One turn moves each row of this set onto another row. After a few examples, where does it send each row asked below?
q_90: [ -2.9 -14.4   7.3  11.9  17.8  12.4   2.4  -1.2   7.7 -23.4   0.6   1.4
  -3.1  13.2   3.8 -14.2   9.3  18.8]
q_245: [ -1.1  -3.2  16.4   4.8   7.4   0.3   9.5   0.4   7.3  -2.9   2.7  -9.0
   7.7   0.9  -2.8  -9.8   7.8 -29.9]
q_445: [ -5.4  -6.8  13.4  -7.0  21.1  -4.4  15.3  -3.5   8.4 -26.9  13.2  -5.7
   4.8   2.1   4.9 -11.3  -3.9  20.7]
q_863: [  4.2   4.5   8.4  -3.3  -0.2   9.0  -0.4  18.4  -9.8  -6.9  17.3   2.4
  -0.2  -0.5  -0.9  -9.6  -3.6 -17.9]
q_419: [-16.9  -6.7   4.4  -0.3  -1.2   0.1   4.3  12.8  -5.2  21.9 -10.0   3.1
  -8.6   3.0   2.1  -4.2  -2.2   3.8]
q_126: [-11.4  -5.0  -8.6   6.7  15.9  -0.1   7.2  -7.8 -10.7  -7.3   2.7 -12.7
   6.6   5.5 -10.2  -3.3   9.7  29.9]
q_967: [  9.3   7.5  24.8  -3.3   8.9   6.8   3.1  -4.6   2.9   2.1   3.3  -0.1
   8.9   2.1   6.0 -13.8   9.5 -21.1]
q_19: [-10.5   2.2   9.7 -14.4   8.9   0.9  22.2   2.8  -1.6   0.4 -16.1  -4.8
   4.5 -14.0  -1.1  -8.4  -6.8 -12.4]
q_582: [ -7.8  -2.6  13.0 -10.8  13.8   2.6  15.4   8.8   1.1  28.4  -3.9   5.7
  -1.4   0.8   8.2  -5.7   0.1   9.9]
q_324: [  2.8  -1.4   5.7  -1.6  12.3   5.8  11.7  18.7   3.7  -4.2  21.6  -5.6
   5.9  -0.2  -3.7  -7.0  -0.2 -21.9]
q_771: [ 12.8   3.9  10.8  -1.7  13.7  18.0   3.5  15.9   0.2   1.9  18.0   4.2
   4.3   3.5   3.8 -10.8   5.9 -15.4]
q_741: [ -6.6   1.0  -2.6  -0.5  16.9   0.6   7.3 -10.5 -14.0  -5.6   5.2  -8.7
   7.9   3.1  -5.9  -4.9   7.7  34.2]
q_394: [  0.3  -2.0  -5.6   2.8  24.6   0.1  13.6   1.9   9.1 -13.3   4.9  -2.0
   8.8   7.1   0.1   0.9  15.2  31.0]
q_110: [ -4.0  -1.8   2.4   0.6  14.0  13.3  10.2   3.1  11.2   9.3 -23.1  -4.5
   4.7  -2.4   0.8 -10.4   8.2 -14.8]
q_805: [ -1.3   1.5  23.9  -1.8  -1.7   2.4   7.5  -0.3  -9.7  -8.3   0.7   0.2
   1.8  -2.6  -0.6 -11.8   1.2 -24.1]
q_433: [-14.9  -1.3   1.6  -7.1   6.9 -11.1   7.9  10.8  10.7  26.4  -0.7  -7.1
   2.4   1.0   3.5  -2.8  -3.4   1.8]
q_444: [ -9.3  -0.1  -9.1   0.3   9.6 -12.4   9.0   3.8  -0.4 -21.9   6.2  -6.2
   5.1   2.0  -5.1   2.6   3.8  28.0]
q_311: [ -4.0   1.8   2.5   1.7   4.9  -7.1 -14.2  -3.6   9.9 -23.7   8.8  -7.1
   3.0  10.0   6.6 -12.9  -2.0  18.4]
q_523: [  0.5   4.8  -4.0   2.0   9.7   1.4  -1.7   1.4  -5.2 -16.0   0.1   5.1
   2.0   7.1   2.0  -1.9  10.9  34.6]
q_510: [ -6.2   1.4  -7.6   2.9  18.2  -1.8   2.7 -10.4  -4.3  -2.2   6.4 -13.8
  11.3   6.6  -6.0  -4.5  11.1  31.7]
q_3: [ -0.7  16.2   6.4 -13.8   1.7   3.3  -3.7  -1.1   3.1   9.4 -17.5  -3.1
   7.2  -6.8   7.5 -11.7  -2.6  -8.9]

q_445 moves to q_90
q_245 moves to q_967
q_771 moves to q_863
Where do these go?
q_19 moves to q_110
q_582 moves to q_419
q_510 moves to q_741
q_523 moves to q_444

One turn moves each row of this set onto another row. After a few examples, where does it send each row asked below?
q_70: [  9.8  26.8   2.9  -7.3   7.0  -6.8  -9.3 -13.9  -4.8  -2.3  11.4  -2.8
   3.4  -2.9   1.2 -14.4   1.9  -2.4  -8.7   2.8   0.6  -8.5  -0.4 -23.2
   7.8 -16.1   0.9]
q_39: [  2.6  -6.3  -7.1  10.0   1.3   5.5   8.6 -15.4   1.7  -4.9  -1.6  17.9
  -7.2   6.4 -13.1  -6.2 -17.5  -0.3   9.0   3.7   6.2   0.8  -0.3  13.3
  -7.7  -5.2 -22.3]
q_738: [ -5.7  15.5   1.0  -3.5  -7.4   8.1  17.6   4.3   4.4   3.9  13.7  -8.1
   1.6 -18.1   5.4  10.5  -7.5   3.5   0.1 -20.3  10.0 -15.8  -6.5  -8.4
   1.7  12.8   1.1]
q_111: [  1.5   3.6   7.7  -3.4 -13.3   4.3  -7.3  -0.9  -4.6  -2.8  -4.2 -21.5
  13.0   3.8  19.0  13.1   1.4  -4.3   1.9   5.8   1.9   6.9   1.2  -5.8
   2.3  21.4  10.2]
q_788: [ -7.6  17.5   4.6  -5.4  -1.5   3.7  13.5   5.1   9.4   7.7   7.8  -4.6
   9.7 -16.6   2.1  17.9   1.9  -0.1   4.3 -24.1   6.6 -15.0  -6.2  -8.8
   0.9   6.8  -1.5]
q_312: [  8.7  26.7   2.7  -7.3   7.5  -6.7  -9.6 -14.1  -5.0  -2.3  11.1  -2.0
   3.2  -3.0   1.1 -14.7   2.1  -2.7  -8.6   2.4  -0.1  -9.1  -0.4 -22.7
   7.6 -16.6   1.0]
q_286: [-11.3  14.2  -2.4  -4.4  -4.7   9.8  16.3   2.6   1.0   4.4  14.0  -3.3
  -1.9 -18.2   4.4   7.6  -6.5   3.1   0.4 -23.1   6.8 -18.5  -5.9  -6.0
   0.5  10.7   4.8]
q_636: [-23.1   0.8  11.9 -11.2  -5.8   2.8 -10.7  -8.7 -14.3  -3.8  -2.1   1.0
  -5.6   6.2  12.8   7.6  10.3  -5.5   1.1   0.1  -6.1  -3.5   2.9   4.9
  11.7   1.9  19.0]
q_45: [ -7.8   0.7  14.7  -6.9 -18.1   3.7  -3.4  -6.2 -12.9  -9.5   3.3 -13.0
  -6.5   4.9  18.5   6.0  -2.0  -1.0  -4.5   9.7   4.0   1.3   2.1   0.8
  14.5  12.8  14.0]
q_256: [ 10.5  -4.2  -1.2  10.6  -0.9   1.7   9.1 -13.3   7.7  -4.7  -3.8  12.2
  -0.1   6.9 -12.9   0.1 -16.2  -1.0   9.6   6.3   9.7   5.2  -1.0  10.5
  -6.4  -4.2 -27.9]
q_952: [ -8.3   4.9  22.4 -10.0  -9.9  -4.3  -9.3  -4.4  -2.9  -3.5  -6.4 -10.0
   8.2   7.4  13.4  19.6  12.5  -6.6   2.0   5.2   0.0   4.3   1.8  -1.4
  14.6   4.2   8.0]
q_645: [-15.9  -0.8  -4.1  -4.9  -8.2  11.9  -9.1  -5.6 -17.1  -2.9   0.5  -9.3
  -2.1   2.7  17.9   0.1  -1.2  -3.0   1.0   0.0  -5.7  -2.2   3.0   1.4
  -1.0  18.4  22.4]
q_230: [  9.1  26.3   2.1  -7.0   6.7  -6.0  -9.0 -14.1  -5.5  -2.8  12.3  -2.7
   1.6  -3.1   1.7 -15.8   0.4  -2.0  -9.3   3.3   0.7  -9.1  -0.3 -22.9
   7.9 -15.5   1.4]
q_561: [-15.7  14.8  -2.2  -6.0  -0.6   8.5  13.5   2.4   2.1   6.7  11.2   1.2
   0.3 -17.7   2.4   9.9  -1.5   1.2   2.9 -26.0   3.5 -19.4  -5.6  -5.1
  -0.6   6.7   5.3]
q_482: [ -0.3   5.6  -6.5  -8.9  13.7  -9.4  -7.0  13.0  -3.8   4.6   3.2  -9.3
  16.2  -3.2  11.4  -1.4  10.2   1.6   7.7 -13.5 -15.5 -12.0  -3.2  -5.5
  -3.8  10.0  12.9]
q_746: [ -3.3  17.0   4.4  -4.1  -5.9   5.1  16.0   5.3   8.5   5.6  10.5  -8.8
   7.4 -17.5   4.1  15.6  -3.4   1.8   2.0 -20.9   9.6 -13.9  -6.5  -9.7
   2.1  10.8  -1.9]
q_381: [  8.2  -5.5  -4.6  10.6  -1.4   4.4   9.9 -14.5   3.9  -5.8  -1.5  13.9
  -5.1   6.3 -12.0  -4.2 -19.3   0.2   8.2   6.5   9.0   3.5  -0.4  11.7
  -6.6  -3.1 -24.8]
q_858: [-18.5   3.4  18.2 -11.9  -4.5  -2.5 -12.1  -6.6  -7.2  -2.0  -6.7  -1.4
   3.9   7.4  11.3  15.9  15.9  -8.1   3.5   0.2  -5.2   0.3   2.5   2.2
  12.6   0.1  13.1]
q_552: [  0.0  -5.8  -6.0   8.5   4.7   4.1   6.4 -15.8   2.9  -2.8  -4.3  20.9
  -4.4   7.0 -15.1  -3.7 -12.9  -2.3  10.7   1.2   3.6   0.6  -0.4  13.7
  -8.1  -8.4 -22.4]
q_784: [ -4.7   0.8   0.6  -2.7 -14.5   9.6  -5.7  -3.2 -12.1  -4.9   1.0 -18.5
   2.6   2.5  20.3   3.6  -4.9  -1.6  -0.7   5.6   0.4   2.9   2.1  -2.4
   1.1  23.5  16.3]
q_699: [  5.0 -12.7   7.6   6.8   2.7  -5.4   2.6  -9.0   4.9 -16.6   9.8  21.7
  -4.0   9.2  -0.6 -12.9  -6.1   2.8  20.6  12.2   1.2  -9.4   2.3  -6.5
   4.3 -10.3 -18.3]
q_794: [-15.7   3.5   4.9  -7.9   0.3   2.8 -15.3  -3.2  -5.7   3.4 -10.8  -6.0
  14.5   5.4  12.4  15.1  14.8  -9.1   8.1  -4.9  -9.5   1.3   2.2  -0.9
  -1.0   9.3  15.1]
q_307: [  3.3  -7.2  -6.3   9.5  -1.9   5.6  15.1 -12.0   4.4  -4.8  -1.5  14.7
  -3.8  -0.3 -15.3  -2.2 -19.9  -3.2   5.3   5.6   9.0   2.6   2.1   7.0
 -12.9  -2.1 -21.9]
q_204: [  5.1 -11.9   9.2   6.5   4.0  -6.9   1.4  -9.0   7.0 -16.1   8.2  22.3
  -1.2   9.9  -1.9 -10.8  -3.6   2.0  21.6  11.4   0.5  -8.6   2.2  -6.7
   4.4 -11.6 -19.3]
q_71: [  7.8  -3.5  -0.4   9.4   2.5   0.3   6.9 -13.3   9.0  -2.8  -6.6  15.3
   2.7   7.8 -14.8   2.7 -11.8  -2.8  11.3   3.7   7.0   4.6  -1.0  10.9
  -6.7  -7.6 -28.0]
q_961: [  7.9  26.4   1.9  -7.1   7.7  -6.1  -9.3 -14.3  -5.6  -2.4  11.7  -1.6
   2.2  -3.0   1.2 -15.6   1.7  -2.6  -8.6   2.2   0.0  -9.4  -0.5 -22.4
   7.5 -16.5   1.9]
q_135: [ -1.6  -7.9  -7.8   8.4   1.3   6.2  13.1 -12.8   2.8  -3.9  -2.5  19.0
  -5.0   0.0 -16.7  -3.3 -17.2  -4.1   6.3   2.7   6.3   1.0   2.4   8.3
 -13.8  -4.5 -19.7]
q_465: [  7.0 -11.8   9.7   6.7   3.0  -7.5   2.0  -8.2   7.6 -16.2   8.3  20.9
  -0.7   9.9  -1.2 -10.0  -4.0   2.0  21.5  12.2   1.7  -7.8   2.1  -7.5
   4.4 -10.9 -20.2]
q_455: [ 12.0   6.3  -2.9  -5.7   5.2  -9.7  -2.3  15.1  -1.5   1.0   6.2 -19.5
  17.1  -4.0  15.3  -0.9   2.1   4.7   4.3  -6.6  -8.3  -7.6  -4.2  -9.2
  -1.6  17.9   8.5]
q_182: [  7.5 -11.8   9.3   7.3   1.7  -6.5   2.6  -8.5   6.9 -17.0   9.1  19.9
  -1.5   9.6  -0.6 -10.9  -5.5   2.5  20.8  12.9   2.6  -7.6   2.0  -7.7
   4.6  -9.7 -20.2]
q_435: [-13.6  16.3   1.5  -6.8   1.2   5.4  12.3   3.3   5.9   8.2   8.0   0.6
   6.2 -16.6   1.1  14.9   2.8  -0.4   4.9 -26.4   3.6 -17.7  -5.9  -6.5
   0.1   4.6   2.2]
q_525: [  6.7 -12.5   8.1   7.3   1.5  -6.1   3.0  -8.7   5.7 -17.3   9.8  20.2
  -3.2   9.3  -0.5 -12.5  -6.6   3.0  20.1  13.1   2.3  -8.5   2.1  -7.0
   4.4  -9.6 -18.9]
q_206: [-18.2  -0.7  10.1  -9.1 -12.3   5.5  -6.1  -8.5 -17.2  -7.5   3.0  -4.8
 -10.5   5.0  16.4   2.9   1.3  -2.2  -2.9   5.0  -1.3  -3.0   2.8   4.2
  12.6   8.3  19.2]
q_963: [ 10.0  26.8   2.6  -6.9   6.6  -6.4  -8.8 -14.0  -5.3  -2.9  11.7  -3.2
   2.9  -3.4   1.8 -15.0   0.8  -2.0  -9.0   3.3   1.3  -8.6  -0.6 -23.0
   8.1 -15.6   0.6]
q_475: [  4.3 -12.6   7.9   6.5   3.9  -6.0   1.8  -9.2   5.5 -16.3   9.2  22.7
  -2.8   9.7  -1.5 -12.1  -4.5   2.1  21.7  11.3   0.4  -9.4   2.2  -6.3
   4.2 -11.4 -18.4]
q_472: [ -3.2  -7.0  -6.3   7.4   4.1   4.0  11.2 -12.5   5.0  -1.9  -4.7  21.1
  -1.5   0.5 -18.4   0.2 -12.9  -5.6   8.3   0.6   4.2   1.3   2.3   8.2
 -14.0  -7.5 -20.7]
q_460: [  1.7   3.2 -11.4  -6.2   6.9  -4.2  -2.0  11.8 -10.2  -0.1  10.4 -13.1
   6.7  -4.8  15.4 -10.5  -1.0   5.7   3.1  -9.2 -12.0 -13.1  -3.3  -4.7
  -3.3  17.2  16.2]
q_308: [  5.4  -5.4  -1.4   8.6   0.7   1.6  12.8 -10.6   9.9  -2.2  -6.3  14.8
   3.9   0.9 -17.4   5.0 -13.6  -5.6   8.0   4.1   8.3   4.9   1.8   5.0
 -12.7  -5.2 -25.6]
q_540: [ -2.9   3.4  20.8  -7.5 -16.9  -1.3  -5.0  -4.3  -5.8  -7.1  -1.5 -15.6
   3.1   6.1  17.0  14.3   3.6  -3.2  -2.1   9.9   4.7   5.0   1.4  -2.1
  15.5  10.8   8.2]
q_661: [-21.3   0.6  -2.1  -7.8  -1.1   8.4 -13.8  -5.7 -13.9   1.1  -5.2  -2.8
   4.0   4.2  14.0   5.8   8.9  -6.9   5.1  -5.1 -10.7  -2.7   2.9   2.2
  -2.0  11.4  21.7]
q_490: [  8.3  26.2   1.6  -7.0   7.2  -6.1  -9.0 -14.5  -6.1  -2.5  12.1  -2.0
   1.6  -3.2   1.3 -16.1   0.9  -2.1  -9.2   2.5   0.3  -9.5  -0.5 -22.4
   7.5 -15.9   1.9]
q_235: [ -4.3   5.3   9.6  -5.9  -5.9   0.8 -12.3  -0.9  -1.2   1.6  -9.7 -15.4
  18.9   5.3  14.9  18.8  11.0  -8.1   6.3   0.6  -3.5   6.4   1.5  -4.8
   1.4  14.1   9.3]
q_34: [  6.7  -6.1  -3.0   9.5  -2.2   3.1  14.7 -10.8   7.9  -4.1  -3.5  12.8
   0.6   0.2 -15.8   1.6 -17.8  -3.9   6.0   5.9  10.0   4.8   1.8   5.3
 -12.4  -2.4 -24.8]
q_268: [ -2.8   3.5 -10.5  -8.2  12.1  -5.9  -5.5  11.6  -9.0   2.8   6.8  -8.2
   9.1  -4.1  12.6  -7.5   5.3   3.6   5.7 -13.0 -15.5 -14.0  -3.1  -3.7
  -4.2  12.5  16.6]
q_35: [  7.1   7.1  -2.5  -7.4  10.4 -11.2  -5.2  14.6  -0.4   3.7   2.9 -14.9
  20.3  -3.2  12.8   2.0   8.6   2.2   7.0 -10.1 -12.2  -8.6  -4.0  -8.1
  -2.6  12.7   8.9]
q_385: [  0.2  -5.9  -3.1   7.5   3.9   2.0  11.0 -11.5   8.6  -1.2  -7.2  18.8
   2.7   1.0 -18.5   4.2 -11.2  -6.5   9.2   1.6   5.5   3.3   2.0   7.0
 -13.8  -7.7 -23.6]
q_363: [  9.2   4.6  -7.5  -5.1   3.3  -6.1  -0.5  13.7  -6.4  -0.7  10.1 -18.8
  10.8  -4.7  16.8  -7.1  -2.4   6.2   2.3  -6.1  -8.1 -10.0  -3.8  -7.4
  -2.1  19.7  12.1]
q_81: [  2.4  -4.4  -2.9   8.4   5.5   1.6   5.4 -14.6   6.8  -2.0  -6.8  19.6
   0.3   7.5 -15.8   1.0  -9.8  -3.3  12.2   1.4   4.2   2.4  -0.4  12.5
  -7.5  -9.7 -25.2]

q_286 moves to q_561
q_661 moves to q_794
Where do these go?
q_71 moves to q_256
q_308 moves to q_34
q_699 moves to q_475
q_70 moves to q_963
q_35 moves to q_455
q_858 moves to q_952

